One vector is turned by the same rotation once a tick. Each row is the vector after some number of ticks, and that number follows the row.
The counts run from 0 to 244.
[124 133 181 116 143  83  48 159 148 133 154 145 132 104 105  83 141 120
 115 127 183 145 110 171 112  98 118 155 152 101 165 116 106 154 117 110
 119 121 118  62 141  64 136 130 176  82 140 133 133 134 144 136 107 150
 106 147 153 119 138  94 123 112 159 109 135 128 137 119 114 149  95 127
 170 160 138] : 146
[114 180 105  92 171 123 145  84 103 134 170 113 115 165 150 146 163 161
 138 117 169 105  85 113 128  93 158 146 154 151 105 166 102 101 174 153
  94  90  87 146 132 123 125 116 120 183 116 130 113 129 120 131 105 169
 113 115 109 160 150 152 128 165 134 122  72 123 130 118 150 125  88 126
 144  70 127] : 37
[ 71 118 127 133 127 129  89 133 141 123 140  69 203 140 119 126 121 164
 127 131  67 144 156 123 148 124 107 142 167  76 184 105  85 136 128  88
 136 169 128 132 143 115 109 107 159  74 107 157 136 133 114 133 153 100
 150 109  97 148 118 117 120 141 117  88 139 110 135  99  91 105 130 146
 142 131 162] : 238
[109 130 105 167 125 176  81 143 124 118 209 117 137 126 113 125 124 140
 169 176 137  96 162 102 144 174  89 136 145 151 128 144 109 145 110  77
 125  90 119 165 154 151 153 128 120 150 125 115 122 134 170 133 117 105
 132 120 151 120 167 145 167 135  90 116 160 134 111  59  88 154 121 136
 114 121 127] : 117
[103 154 157 103 155 137 100 111 101 119 136 138 121 124 148  89 165 133
 120 155 208 148 128 141 146 115 104 136 138 152 150 155 134 143 149 132
 138 132  79  65 141  71 143 169 127 150  53 118 115 101 137 161  93 167
  97 165 119  62 139 111 142 130 122 151 134 126 150 153 123 130 108 161
 154 145 126] : 150
[115 107 108  83 129 143  96 143 114 148 122 115 139 155 123  93  69 161
  55 133 117 157 118 146 146 109 152 121 123 134 157 106  82 176 104 121
 135 106 128 105 103 135 160  75 182 122  99 128  97 128 103 102  97 168
 158 139 132 123 105 102 141 126 173 118 112 138 128 133 167 100 175 173
 147 143 107] : 195
[156 101 146  78 129 105 130 138 127 135  91 188 130 161  93 120 152 108
 131 148 119 156 148 153  74  98 137 148 124 108 118 120  88 111 113 114
 151 115 125 109  85 148  84  98  97  86 143 117 120 104 142 129  87 130
 170 179 102 174  89 142  73 160 163 117 124 126 111 130 152 100 149 132
 132 143 118] : 93
[116 168  94 158 145 114 144 106 126 186 157 107 134 111 120 127 145 162
 130 115 151 127 127 113 109 137 147 144 130 128  97 142 148  81 155 146
  88 140 154 187 192 120 143 136 134 169 131 167 132 174 137 163 145 112
 128 126 126 149 166 142 144 150 111  83 103 164 154  78 129 143  91  59
 143 118 141] : 220
[127 119 103  93 104 117 145 119  75 188  82 122 104 142 135 139 152 144
 102 122 126 118 122  97 106 147 159 102 171 160  65 107 116  77 159 161
 100 120 123 102 139 161 146 101 142 160 147 150 116 104 127 129 115 120
 184 148 130 166 118 138 132 120 162 107  81 134 114  85 166 136 102  93
 150 160 125] : 215
[131 129  99 104 148 123  95 158 136 149 140  91 129 146 129 118  54 168
  80 149 129 150 124 126 123 107 129 139 134 132 163 150  73 155 102 120
 157 127 106 113 102 128 184  66 191 127 121 136  93 148 111 123 108 159
 142 121 104 114 106 121 150 155 171 107 108 137 137 148 128  99 146 151
 152 109  88] : 197
[129 147 169 128 137 132  82 180 102 133 169  94 120 143 143 124 126 132
 108 181 198  99 133 106 140 132 113 137 153 144 157 151 145 156 148 105
 165 135  79  92 136  61 155 152 144 166 115 108 129  98 121 180 117 124
 125 168 119 114 144 142 146 112 127 150 167 127 127 115 130 142  93 131
 113 108  97] : 158
[ 92 139 134 123 134 176 131  93 108 129 125 110 142 110 146 115 111 168
 125 126  48 145 140 142 190  98 148 122 131 138 132 104  99 126 139 135
 135 161 100 127 131 138  82 123 117 100  69 155 171 110 100 152 160 130
 153 133  78 137 115 101  89 136 145 116 103 124 133 113 178 118 127 113
 125 153 187] : 234
[132 158 130 116 148 130 165 110 144  93 154 167 118 142 120 115 154 113
 148 145 147 152 123 154  81  77 135 202  78 118 158 149 128 125 142 100
 144 132 140 178 114 130  83 127  91 116 141 118 120 158 150 130 137 139
 112 160 101 162 137 165 118 174  92 104 136 120 124 125 127  79 162 114
 108  92 110] : 88
[124 156 164 128 112 163 214 121  95 134 118 137 146 160 121 162 175 130
 135 123 149 119 114 124 148 182 112 132  96 140 139 116 173 117 152 116
 113 148 133 124 174 140 148 140 123 207 112 111 146  90 136 133 151  76
 133 177 138 148 136 139 161 120 101 156 131 105 152 147 152 127 153  81
  95 130 110] : 171
[123 149 103 104 123 126 111 121 132 147 122 107  99 130 154 124 157 153
 125  85 130 114  85 119 120  92 160 127 156 135 120 132  87 132 141 136
  82 124 155 116 113 125 163  86 195 125 175 149  86 143 115  74 101 165
 143 111 181 156 138 121 145 116 146  91  84 117 125  59 112  98 120 130
 149 106 112] : 32
[ 72  95 106 110 123 145  62 125 112  92 129 113  95 136 142 143 144 148
 116 101  89  69 151 151 126 159 173 118 150 156 128 113 102 164 120 127
 127 155 130 135 103 136 124  90 145 110 130 132 126 122 117 108 111 102
 172 178 135 135  98  97 131 104 108 121  81 141  96  90  77 111 138 180
  92 127 164] : 73
[137 142  97 155 141 197 110 139 146 135 129 149 110  92 116 113 148 150
 145 165 164 117 186 131 135 112 105 123 109 172  81 145 117 147 106 101
 141 112 136 145 169 121 127 160  91 144  99 103 110 140 151 151 120 133
 117 132 138  50 180 150 137 130 105 120 163 179 124  83 136 147  94 150
 117 153 129] : 109
[157 100 126 119 126 168  99 166 122 154  68 159 126 105 101 121 143 125
 126 175 137 136 166 161 104  97 116 137 146 139  58 127  91 124  88 116
 136 127 116  88 123 147 103 122 104 104 141 122 119  89 160 141  67 123
 158 164 116 104 111 141  81 133 156 120 137 152 125 118 138 138  99 142
 131 191 124] : 103
[126 143 135 111 147  94 126 124 142 101 176 141 121 155 111 124 144 119
 157 147 134 149 137 141  71 110 141 196 106 113 173 183 111 113 136 104
 140 138 120 178 104 132 106  90 109 114 151 138 125 157 158 126 116 118
 135 171 100 174  97 161 125 177  98 109 119 130 125 136  73  76 152 119
 108  77 105] : 86
[125 129 161  99 162  68 102 114 149 108 189 165 116 108  85 121 154  95
 150 118 162 153 108 155  88 164  98 175 135  89 174 116  98 128 130  95
 116  89 143  96 157 113 126 124 151 106 117 114 162 117 163 142 162 126
 110 112 163 165 126  99 133 162 141 127 130 133 117 125 125 144 119 112
 187 140 151] : 137
[125 182  84  95 145 148 150 137 105 140 129 107 129 146 145 117  88 171
  79 148 170 121  91 106 139  75 124 158 142 142 133 111 108 168 129 108
 144 123 106 116 133 108 157 126 153 144 115  95 102 146 123 124 152 161
 110  96 102 119 159 164 174 147 102  86 141 106 129 136 195 103 142 126
 142 112  88] : 201
[156 102 180 142 120 109 133 161 150 163 131 122 120 140 104 159 127 131
 106  92 118 114 120 167 116 187 151 128  86 128 150 118 125 127 113 116
 143 143 180 143 161 142 160  94 159 165 172 144 167 121 116 139 132  62
 154 185 176 176 108  96 123 130 164 142 100 163 145 121 126 143 143  95
 119 134 135] : 176
[131 155 106 116 150 126 101 156 136 146 147  81 135 143 132 123  59 175
  81 153 146 148 113 124 119  99 117 162 149 130 162 160  83 162  99 110
 162 136  93 128 118 116 184  72 191 129 118 139 103 152 106 133 114 160
 128 110 107 115 108 142 166 155 152  94 117 134 141 158 122  92 131 144
 150 101  83] : 198
[110 112 107 177 110 175  73 159 121 129 189 112 147 127 114 136 123 148
 166 182 126  95 167 116 139 169  91 132 156 137 117 150 121 149 107  75
 117 105 108 138 143 149 162 123 135 138 144 119 124 119 181 117  97 105
 149 108 148 121 155 151 149 119  97 110 166 127 107  65  75 157 123 124
 118 125 126] : 116
[110 125 111  79 133 151 121 112 112 130 125 129 147 153 119  92  71 163
  52 135 126 148 119 158 168 108 147 126 116 133 156  84  85 175  95 110
 118 116 128 111 116 132 147 100 160 117  86 121  91 136 100  91 104 162
 143 140 132 117 128  90 146 127 158 117 113 129 126 135 193 107 179 169
 155 147 128] : 194
[136 174  81 120 135 103 143 160 113 187 122  90 118 136 146 140 119 148
 101 136 166 128 111  83  71 115 115 151 148 141 106 152 117 102 150 117
 139 132 125 139 149 111 185  99 172 159 162 132  98 149 135 140 156 134
 128 104 118 143 138 180 175 149 111  77 119 119 137 101 120  99 101  86
 145 108  70] : 209
[123 128 142 125 123 187 181 110 129 139 107 106 159 127 114 119 101 177
 109 125  83 187 141 147 186 122 132 111  91 146 157 132  93 124 122 125
 156 153 140 139 147 169 139 113 114 148  74 147 140 102 105 131 136 124
 165 138 104 118 118 102 123 134 164 143 127 152 162 125 194 104 164  93
 126 164 140] : 9
[122 118 164 104 149  85  89 128 165 116 182 171 128 117  82 113 149  99
 150 112 142 138  97 166  86 154  99 170 144  93 167 108  99 127 121  99
 122  92 141  87 143 124 132 103 164  85 155 132 152 115 163 125 157 118
 111 118 174 175 126  95 121 150 132 107 131 117 120 120 115 151 132  94
 184 148 160] : 136
[109 175 130 116 180 159 139 119 143 118 154 139 164 140  96 130  67 168
 110 110 148 143  94 182 174  86 122 183 107 125 161 144  99 171  82 114
 104 134 106 151 161 126 162 119 153 137 100 124 118 152 125 121 121 136
  95 122 108  97 142 123 145 154 132 118  95 120 162 174 154 123 147 112
 142 113 129] : 190
[121 135 130 120 145 130 152  90 135 101 206 149  92 130 127 123 151 120
 179 147 134 142 128 114 102 194  93 149 103 139 160 140 112 123 162  89
 147  79 144 144 147 161 126 124 104 157  88 104 159 105 168 139 186 136
 121 117 153 142 136 116 172 173  98 146 135 136  99 110 139 131 158 106
 139 128 146] : 129
[162 142 102 127 145 144 150 132 162 147 100 172 109 104 102 103 160 121
 132 149 175 153 170 153  88  67 111 167  86 127  97 137 117 125 120 101
 149 124 157 144 162 123  88 162  78 111 113  95 122 138 159 142 121 128
 107 159 109 101 155 168 103 171 128  98 157 168 141 122 166 109 112 133
 135 156 110] : 99
[121 160  84  77 136 151 160 131 107 136 122 124 127 150 151 103  94 159
  69 134 161 119  96 101 125  70 129 145 142 142 123  88 114 161 137 111
 141 112 114 104 129 123 148 129 147 146 105  95  94 129 116 111 153 160
 121 118 113 116 159 164 169 129 113  85 131 102 110 108 204 100 144 128
 138 119  81] : 202
[108 134 103 115 116 176 147 134 149 136  71  83 141 109 135 141 135 162
 110  93  88 146 119 135 149  91 100 112 148 127 147 111  69 155 106 122
 132 151 165  98 132 156 170  84 192 100 147 126 108 113 116  65 151 136
 150 103 145 120 117 109 155 133 143  97 103 108 147 111 133  73 148 131
 134 154 128] : 21
[133 170 118 137 152 123 175  89  95 172 111 119 160 164 142 120 172 145
 151 166 140 135 115  92 143  90 122 152 121 126 110 115 131  81 173 125
 103 119  87 146 132 115  73 124 123 152  74 141 134 139 130 188 122 137
 130 130  69 148 141 155  91 167 137 110 113 110 165 148 174 137  93 104
 129 106 141] : 48
[132 126 120 162 159 100 122 146 145 185 121  73 140 131 132 138 133 146
 123 150 109 121 166  98  99 131 109 144 135 117 123 110 108 109 154 104
 173 153 129 155 133 102  99  98 150 115 106 143 173 139 110 219 146  94
 146 143  91 130 126 127  88 160 158 107 116 164 160 140 119 132  82 138
 139 134 164] : 55
[ 57 154  93 138 134 184 126 107 110  87 113 131 111 116 144 160 161 158
 130 101 111  61 132 156 153 115 133 147 138 156 105  98 138 171 126 108
 107 177 134 139 150 110 102 139 128 127 110 106 142 137 129 128 160  87
 112 142 116 102 136 125 132 111  46 101 101 105 129 133 115 117 134 153
  81 130 170] : 69
[ 95 123 133 141 102 121 107 113  96 187 147 109 189 131 106 120 133 166
 146 132  76 155 150 125 152 148 148 126 152 103 114 123 110  83 132 145
  82 148  97 152 151 149 128  91 145 126 119 200 144 139 133 140  99 105
 170 120 104 176 112 103  98 145 140  95 107 132 147  98  92 147 107  80
 140 148 169] : 227
[101 135 111  74 137 164 145 111 111 125 131 144 157 157 107  89  88 166
  68 124 134 143  97 160 169  81 144 141 103 135 146  89  99 179  99 113
 103 120 131 119 135 134 147 128 155 125  85 116  98 140 105  93 112 166
 128 128 129 102 134 105 141 127 144 114 112 129 133 133 202 108 174 164
 147 144 117] : 193
[126 168 109 105 171  95  97 130 133 131 187  95  94 149 137 146 154 151
 135 106 164  85  84  99 118  96 158 143 170 140 125 167  87 118 159 140
 103  94 125 154 135 105 141 110 152 158 158 137 107 141 120 137 116 154
 117 107 132 170 152 136 125 148 150 109  78 136 130  76 131 130  80 131
 145  66 117] : 35
[ 97 152 159 100 168 109  83 132 111 110 163 139 134 132 125 101 147 127
 118 150 213 142 124 150 131 118 106 139 155 137 151 153 122 148 139 121
 137 111  78  76 159  70 145 160 128 139  60 110 128 118 142 171 103 165
  98 154 125  77 137 115 137 123 136 155 128 136 137 151 119 129  90 156
 157 141 134] : 149
[ 73 145 103 124 157 133 124 106 142 103 148  69 135 116 139 134 134 163
 124 115 101 135 158 121 131 106 118 141 146 120 173 122  85 155 156  84
 178 168 159 146 152  99 107 141 122  98  74 115 149 138  95 159 197 119
 130 119  89  99 135 106 139 160 104  99 131 133 126 115 134  80 133 160
 141 108 161] : 241
[109 166 155 132 127 154 138 149  66 118 145 107 134 162 158 135 154 129
 117 173 189 116 124  98 151 137 105 124 141 151 151 146 160 138 156 110
 151 140  78  90 138  90 159 161 120 192  95 107 128  93 123 165 120 119
 125 172 112 104 142 158 170 114 108 160 171 107 138 142 141 118 113 124
 105 118  90] : 160
[ 91 126 106 169 150 132  70 140 139 132 110  75 109 113 133 162 133 163
 125 114  96  82 166 141 118 157 118 127 157 137 122 140 101 148 120 115
 155 179 138 143 148 101 124  97 158 114 123 125 159 144 110 178 144  76
 131 152 106  98 110 104 116 131 116 105  91 155 141 141  57 127  83 172
 115 135 166] : 65
[ 88 125 132 155 122 117 100 114 116 176 161  96 204 127 106 116 122 164
 148 135  83 156 151 128 157 139 138 140 137  93 134 132 114  86 135 128
  82 149 120 170 164 137 137 112 152 125 110 194 138 166 135 150 117 109
 151 119  98 152 127 116 112 146 145  94 108 152 150  84  80 145 105  91
 156 129 172] : 228
[108 136  98 156 131 180 102 121 129 120 203 121 107 124 124 131 132 142
 164 174 135  92 169 112 142 178  98 128 126 157 128 156 119 153 121  76
 138  78 133 167 151 144 144 138 105 158  99 110 128 129 171 135 150 127
 132 110 150  97 170 146 176 143  85 127 166 150 101  65 109 151 135 135
 109 111 134] : 118
[146 155 122 136 168  88 140 123 127 167 156  90 129 153 139 125 144 144
 136 162 144 119 118  93 123  90 141 153 131 121 130 152 113  90 175 123
 125 101  84 166 120  99  97 111 133 151 104 150 151 136 134 209 124 143
 123 128  90 166 135 155  92 177 152 111  97 147 151 125 157 151  74 107
 144  90 138] : 46
[ 96 150  94  91 119 159 144  88 103 126  93 123 106 142 163 139 173 156
 128  91 134 118  87 120 130 102 143 108 149 160 105 141  96 130 152 137
  89 140 134 101 123 151 167 101 172 141 133 134  79 128 120  54 117 178
 133 114 156 130 135 124 153 120 134 106  74  99 130 100 133  83 138 140
 144 116 109] : 30
